One vector is turned by the same rotation once a step. Each row is the vector after some number of steps, and that number follows the row.
The counts run from 0 to 338.
[ 97 129 121 107 152 124 141  93 184 130 115  93 165  93  99  90 111  79
 121  93 110 148  97 105 121 130 114 133  58 109 138 123 119 144]
83
[159 147 135 149 130 136 126 102 112 137 122 124 147 156  59 136  95 137
 130 166 145 118 174 100 198 135 142  98 145 135 113 129 119  75]
7
[162 126 151 130 132 135 203  76 155 129  91 123 116  82 144 133  98 121
 120 127 102 150 146 142 114 165  89 109 111 104 113 110 141  66]
43
[184 147 146 134 131 130 107 168 121 130 141 135 125 158 126 113  79 175
 162 132 103  98 167 120 154 128 181 125 117 123  89 125 115  74]
142
[147  98 166 126 138 102 131 125 124 118 143 128 145 130 134 134  89 138
 115 129  95 169 108 153 170 121 147 172 117 189  56 116 123 137]
184
[183 138 180 127 134 124 132 117 140 142 128 131 140 136 172 168  83 119
 118 138 107 107 165 112 138 170 101  92 130 100 113 110 121  80]
33
[167 177 118 163 172 145 151 101 103  96 115 150 159  91 142 117  99 134
  62 128 119 112 149 129 119 123 158 102  81  96 119 106 154 121]
254
[138  81 122 132 146  79 170 108 143 147 145 148 107 156 109 118  79  92
 161 118  98 154 146 155 134  95 117 124 112 153 117 130 101  87]
60
[155 127 149 124 168 138 182  94 191 106 107 127 101  98 133 157  80 103
 156 133 141 155 129 125 140 160  93  97 116  98 141 105 127  90]
42
[102 124 107 137 142 125  94 128 139 158 197 143 144 174  90  67 118 120
 162 150 139  99 160 110 142 114 154 110  99 137 126 117 113  89]
112
[150 135 196 137 163 165 138 116 154 124 132 115 146 128 112 152 130 110
 130 168 183 139 155  75 172 162 112  75 139 129 123 117 138 108]
11
[ 81 115 105 107 132 122 118 116 166 150 178 135 156 115 113  57 128 107
 121 143 121 134 131 146 149 127 127 135  49 141 108 110  98 167]
92
[160 109 115 134 143  85 122 124 120 177 131 103 149 152 104 119  89 110
 125 162 105 133 120 188 141 146 113 155 113 157 112 126 115  60]
204
[210 122 125 132 159  96 149 124 130 120 101 102 122 137  93 143  77 142
 144 131  81 134 150 154 158 152 119 114 118 106 132 111 136  68]
38
[147 109 180 154 146 130  80 114 100 123 136 145 174 144 136  76 118 133
 134 147  90 111 139 137 147 109 136 170 130 191 105 133 161 120]
328
[141 158 116 136 143 108 121 120  88 157 129 104 141 137  72  53 108 105
 118 114  82 121 159 128 116 145 148 147  91 142 135 147 146 102]
100
[155 124 115 165 176 157 112 123 167 152 165 144 131 122 175 137  93 111
 150 124 145 122 137 122  99 109 140  74  77  94 118 127 107  98]
251
[129 132 114 124 177 128  76 119 138 137 156 142 121 146 120  55 100 105
 169 140 135 146 129 132 141 114 163 116  61 168 120 141 124 166]
102
[143 107 146 137  85 147 179 131 161 167 124 129 121 141 108 111  62  87
 154  84 116 135 158  88 126 141 155 122  98 142 106 132  85  91]
291
[108 137 161 166 127 181 113 113 131 154 149 131 168 107 160  83 126 163
 127 100 114 112 123  98 109 101 153 109  89 138  93 116 133  94]
127
[148 103 141 159 166 155 159  87 145 100 136 186 135 122 205 134  92 125
 105 140 101 130 128 174 128 128 122 115 113 136 100 110 142 110]
45
[116 116 120 124  93 130 147 126 156 125 102 120 149 126  45  91  94 111
 140 117 106 103 145  88 182 171 132 136 102 115 126 101  94 117]
300
[105 105 157 135 140 158 119 116 123  88 138 158 154 108  89  58 119 139
 132 170 109 120 112 141 180 135 133 165 102 182 111 108 136 145]
319
[152 140 144 135 183 141 138 135 157 102 180 124 147 150 156 117 135  88
 110 153 163 109 122 134 119 147 121  64  85  89 146 116 154 130]
242
[160 134 126 132 145  91 151  72 119 113 117 166 134 127 150 124  90 139
 101 139  73 142 168 148 178  99 118 133 129 134  85 100 102 130]
49
[158  85 147 159 144 161 164 128 144 105 162 138 164 135 124 138 102 135
 135 163 116 105  96 166 159 126 116  77 141 129 121 110 154  59]
25
[112 150 161 136 102 168 132 112 140 183 122 101 155 112 115 101 110 145
 145 113 113 115 150  78  92 127 151 108 108 111 108 127 135  65]
126
[151 151 119 120 182 122 102  94 153  97 172 131 163 142 108 113 119 131
  93 145 142 126 130 123 173  78 133  90  91 102 127 105 127 148]
237
[126 122 168 137 116 127 124  79 157 168  83  98 168 105 152 156  75 128
 126 118 104 159 113 116 142 138 126 165 127 152  58 127 100 122]
188
[138 175 184 116 139 129 146 160 126  86 143 121 160 108 116  96 129 178
  95 140  93  99 131 118 144 152 161 156 103 117 122 106 153  99]
140
[133 103 157 149 134 147 109  89 153 163 114 128 173 121 183 160  81 108
 137 138 141 148  86 126 151 151 135 138 111 153  73 122 109 132]
189
[150 106 104 128 151  83 100 131 173 154 149 124 141 179 127 100  71  81
 163 112 114 133 117 134 149 104 152 128  83 131 109 135  95 119]
81
[164 119  87 170 152 127 163 133 110 126 167 154 122 151 118  94  98 134
 136 133 118 102 154 176 127 119 150  86 103 100 110 105 113  83]
256
[103 110  76 127  97 112 130 114 143 183 176 126 140 151 108  68 110  97
 131 138 106 126 148 166 159 119 128 118  69 134 102 123  94 117]
91
[152 153 153 150 121 169 104  76 120 118  76 155 150 118 130 107  96  94
 134 141 143 104 140  97 152 197 142 156 133 148 126 124 146 103]
316
[ 77  98 180 131 121 154 123 112 146 172 138 130 137 117 139  67 127 138
 156 164  98 136 161 113 150 130 101 140 117 175  88 113 114 137]
323
[134 106 120 151 134 130 151 137 136  93 178 201 120 167 128 117  83 105
 130 115 145 101 150 136 150 102 175 116 116 138 108 113  97 113]
277
[128 159 179 125 172 150 123 141 119  87 158 129 149 119 114  71 143 121
  94 137 151 102 140 107 141 132 170 127  86 144 138 129 191 136]
119
[139 160 122  96 140 129 106 108 168 154 133 125 141 140 127  99 105  58
 126 128 155  99 169 101 144 187 123 122  77  96 134 109 123 132]
94
[153 126 158 151 123 151  94 100 125 126 153 160 143 175 151 111 113 125
 139 158 147 104 134 142 162 124 147 137 143 156  68 136 182  76]
338
[109  72 189 149 133 124 159 119 137 143 139 102 177 123 150 128 111 125
 125 127 107 132  91 126 137 163 104 135 142 163  60  83 124 136]
179
[105 100 139 135 155 152 150 104 159 156 170 109 180  99 145 111 148 110
 110 143 140 141 104 150  98  93 105  92  84 138 115 132 154  77]
231
[115 143 181 124 116 177 142  72 148 126 105 111 166  89 115  89 143 124
 108 141 129 117 127 112 128 144 107 150 126 145 107 128 198  87]
336
[102  77 137 115 173  92 172 102 170 138 157 140 122 121 123 116  92 114
 136 115  90 168 110 143 128  86 101 136  92 156 105 114  97 123]
61
